(in the rows, 128 means zero)
One turn sends every row of this set to another row. A few are shown first. Where does it send the rows asked after them?
K_673: 109 121 141 150 170 128 107 149 106 132 137 108 142 159 157 150 139 105
 157 137 134 117 153 166 103 105 152 113 171 156 89 130 139 123 143 163
 146 150 133 120 106 104 79 148 123 137 74
K_20: 118 119 157 143 160 124 104 152 114 128 156 110 135 161 153 151 130 108
 150 146 142 112 149 166 101 103 142 110 157 162 102 140 135 129 149 158
 150 141 131 103 111 110 92 137 126 133 77
K_5: 112 87 160 161 126 153 124 153 138 145 135 123 123 132 177 150 143 117
 134 109 134 139 152 106 120 162 149 131 125 127 100 81 100 126 107 125
 157 147 152 124 117 122 100 117 123 142 146
K_122: 122 112 129 132 164 124 133 130 161 115 96 118 161 112 151 116 110 116
 136 143 118 160 118 157 135 104 133 122 131 140 100 114 151 118 126 114
 99 135 147 140 126 115 136 176 134 107 93
K_652: 136 115 140 134 136 154 102 143 149 113 106 100 135 142 161 97 125 116
 107 109 114 149 148 136 120 138 161 154 154 137 91 76 98 108 101 126 86
 134 139 157 125 103 118 132 133 141 98
K_17: 129 100 143 121 129 117 118 124 132 144 125 81 133 160 144 124 120 100
 195 130 132 153 153 136 139 129 133 147 161 108 74 102 104 118 126 149
 148 131 105 154 137 120 147 156 124 100 112
K_540: 157 111 137 127 146 131 131 145 123 131 106 87 157 108 159 126 112 115
 126 140 112 151 172 116 113 157 136 160 145 136 115 74 101 118 109 147
 109 127 128 132 141 88 100 157 162 126 103
K_59: 117 120 129 142 182 108 140 130 122 141 100 108 117 99 144 129 147 124
 144 148 155 156 156 143 116 124 111 149 124 141 139 105 129 145 124 155
 129 84 110 109 128 93 114 142 99 101 100
K_107: 130 122 146 129 145 151 99 146 122 122 147 114 138 158 130 121 153 91
 151 125 134 143 106 194 109 96 162 147 135 172 108 128 145 105 153 144
 158 155 111 124 122 117 108 110 110 95 94
K_142: 134 121 117 104 155 125 128 126 143 112 96 121 158 107 152 120 112 110
 135 151 141 144 126 125 126 96 142 140 125 118 110 122 136 138 137 136
 104 126 137 142 121 114 129 158 142 103 74
K_55: 126 98 158 159 131 155 126 143 117 147 120 103 112 144 156 129 178 150
 125 106 126 169 153 108 138 157 144 151 129 135 121 82 94 119 109 142
 150 131 136 134 163 101 122 118 129 125 147
K_333: 126 123 144 127 158 147 98 138 113 128 144 113 149 159 140 107 158 77
 148 116 127 131 111 178 107 102 168 154 135 157 111 121 138 103 151 146
 159 152 104 133 110 111 100 131 104 92 85
K_136: 107 99 156 170 134 161 119 161 136 140 133 127 118 124 172 153 146 129
 131 117 145 147 160 102 121 159 147 132 131 132 112 82 106 124 107 134
 150 134 141 133 122 109 102 112 124 150 155
K_459: 99 116 124 159 182 137 129 141 143 119 97 144 130 112 145 110 166 112
 147 131 149 154 125 154 111 125 130 148 108 140 130 108 145 127 118 139
 115 111 122 136 109 100 130 131 72 95 114
K_623: 109 107 128 130 135 122 129 147 122 124 110 107 149 157 140 115 123 97
 167 120 125 161 143 124 125 135 145 109 171 110 67 110 97 108 120 136
 149 142 120 133 129 167 127 144 107 114 113
K_66: 132 116 160 140 129 126 122 153 105 108 138 129 139 148 140 142 142 142
 110 142 123 134 134 141 105 106 109 116 125 170 145 136 128 120 143 143
 155 145 145 105 134 105 103 113 145 137 92
K_563: 136 117 138 143 131 153 135 148 145 121 115 129 165 100 147 110 123 100
 130 118 116 157 140 111 140 166 163 160 131 139 122 70 130 105 101 154
 98 139 134 154 111 124 111 152 123 106 116
K_278: 133 85 144 154 116 161 118 146 128 152 130 97 131 118 163 127 142 116
 154 125 135 171 147 133 122 142 151 169 103 132 115 83 87 117 108 129
 177 147 141 139 130 102 92 107 138 116 152
K_13: 129 89 151 150 118 159 129 129 115 152 116 103 111 144 166 132 175 140
 136 106 126 163 151 108 142 153 154 151 132 126 106 86 91 124 114 147
 156 143 152 130 157 109 122 119 137 127 134
K_901: 123 137 146 140 148 131 132 136 96 143 131 126 140 168 119 153 162 131
 167 132 125 136 128 155 127 125 141 135 141 167 126 127 167 119 145 181
 145 152 131 108 140 123 116 156 126 90 88
K_615: 133 111 146 148 135 150 130 161 119 126 131 124 149 141 122 176 146 141
 117 142 130 150 99 145 153 123 133 140 135 166 135 123 135 117 152 163
 157 139 139 119 119 111 117 111 128 79 90
K_644: 132 88 151 156 131 160 115 160 126 139 132 97 130 111 162 131 152 123
 138 128 137 168 150 129 119 148 151 167 109 136 122 85 86 122 112 136
 170 136 122 150 132 96 91 95 125 118 152
K_207: 139 112 135 107 154 90 133 129 157 115 97 104 139 117 145 104 108 116
 120 132 116 142 121 147 132 106 136 135 131 143 103 103 139 147 139 121
 108 128 138 148 135 130 118 150 122 106 75
K_656: 110 109 123 149 187 120 121 143 141 122 87 110 104 120 157 118 158 119
 124 131 142 157 144 169 102 108 127 124 152 150 104 109 117 136 124 125
 112 100 125 121 133 92 119 112 83 128 101
K_889: 119 147 134 134 150 125 127 126 93 153 124 120 130 166 119 141 153 117
 163 115 118 138 136 156 127 124 142 140 149 172 120 107 166 112 146 169
 147 148 117 110 140 121 104 170 127 98 90
K_707: 122 98 138 127 125 114 130 138 123 120 127 115 154 137 152 99 128 79 204
 132 125 153 157 131 98 130 128 128 133 117 91 111 125 110 117 142 155
 159 114 163 130 133 124 151 117 123 132
K_847: 132 112 162 144 115 149 100 145 144 116 151 127 114 142 143 153 138 126
 131 131 142 134 113 173 135 93 130 142 131 181 128 122 149 117 148 143
 143 143 138 145 112 85 124 101 130 129 106

K_707 moves to -> K_623
K_59 moves to -> K_459
Now find these:
K_673 moves to -> K_889
K_13 moves to -> K_278
K_644 moves to -> K_136
K_122 moves to -> K_207
K_652 moves to -> K_540
K_66 moves to -> K_615
K_107 moves to -> K_20

One turn sends every row of this set to another row. A few are shown first. Where does it send the rows asked after them?
K_99: 130 134 124 102 121 140 133 129 138 104 94 140 135 134 151 136 138 136
K_74: 152 133 138 115 127 121 105 93 130 121 151 124 126 117 124 138 116 136
K_985: 149 118 100 122 122 150 125 132 121 150 190 151 106 133 135 122 115 178
K_846: 118 122 109 110 131 168 127 125 136 113 87 120 134 123 144 126 132 153
K_919: 166 137 86 115 125 138 167 112 128 156 166 132 118 146 187 142 116 148
K_224: 103 136 102 119 116 146 137 128 156 116 106 122 132 148 139 130 125 114
K_364: 170 127 103 116 116 143 164 111 128 150 168 139 114 138 190 143 113 163
K_146: 107 136 105 125 115 144 89 115 137 150 149 129 129 132 110 129 116 148
K_315: 142 112 89 146 124 150 137 132 115 159 190 130 107 147 129 119 108 160
K_455: 132 113 118 135 130 153 171 129 159 114 109 105 107 112 132 158 103 145
K_241: 128 124 119 142 115 137 171 158 136 127 104 134 115 148 136 163 120 144
K_744: 158 143 72 111 138 149 164 121 128 156 166 122 121 145 182 140 127 149
K_642: 163 127 95 115 124 127 141 108 136 155 187 148 99 129 137 128 97 148
K_40: 142 114 130 140 127 142 172 151 130 114 101 121 114 134 139 161 123 153
K_338: 139 116 91 129 123 177 151 123 134 146 183 113 118 134 175 130 118 176
K_544: 181 130 89 104 147 132 141 107 120 149 173 138 103 120 141 128 113 155
K_222: 135 126 74 128 133 173 156 126 134 152 180 105 120 141 172 130 122 162
K_308: 111 123 132 117 110 154 129 125 159 95 118 127 131 130 142 131 125 137
K_220: 137 118 131 134 130 145 171 144 150 100 118 113 112 124 134 162 119 144
K_689: 137 117 126 133 113 132 106 82 137 146 142 117 120 117 119 131 90 140
K_301: 164 110 96 126 119 143 135 112 118 167 171 151 99 126 140 122 94 173
K_234: 128 120 105 128 120 146 145 114 127 136 71 122 131 142 149 129 116 131
K_270: 135 142 107 122 137 132 99 125 100 144 131 124 137 144 119 135 143 146
K_8: 123 133 107 124 120 143 161 162 143 132 98 145 115 138 135 163 126 155
K_169: 119 129 94 124 122 152 160 146 151 147 88 139 110 128 133 158 110 157
K_616: 158 119 111 123 108 151 158 115 137 145 182 137 113 136 185 139 110 168
K_750: 131 121 118 117 122 151 90 97 128 148 133 127 124 107 119 126 109 168
K_212: 165 125 127 130 135 118 116 93 100 139 123 115 129 129 129 135 119 137
K_371: 120 127 96 141 123 142 101 114 106 169 123 119 132 144 115 126 117 149
K_436: 147 111 105 133 112 169 155 117 135 148 182 123 114 134 180 132 108 176
K_79: 141 138 116 138 127 112 115 110 110 142 139 115 133 153 121 136 125 117
K_53: 158 130 82 124 152 138 142 128 117 141 191 116 111 141 129 124 126 143
K_714: 147 134 66 120 142 163 160 121 126 158 166 109 120 142 175 133 126 156
K_647: 122 121 128 134 99 132 148 114 149 118 102 129 129 148 147 134 109 115
K_564: 113 131 95 118 125 154 160 140 170 133 105 129 108 119 128 158 106 148
K_975: 173 124 79 127 149 132 152 107 114 157 171 116 104 135 136 125 106 138
K_697: 128 123 106 116 135 160 161 133 164 119 103 116 107 103 130 156 109 157
K_358: 107 107 113 143 110 160 141 111 147 127 95 109 127 136 142 122 102 132
K_60: 137 107 134 124 113 154 137 112 128 114 83 128 128 123 153 128 117 151
K_27: 158 113 84 135 148 155 137 131 99 152 174 118 111 138 133 120 124 168

K_212 moves to -> K_79
K_846 moves to -> K_358
K_169 moves to -> K_564
Now find these:
K_642 moves to -> K_544
K_338 moves to -> K_436

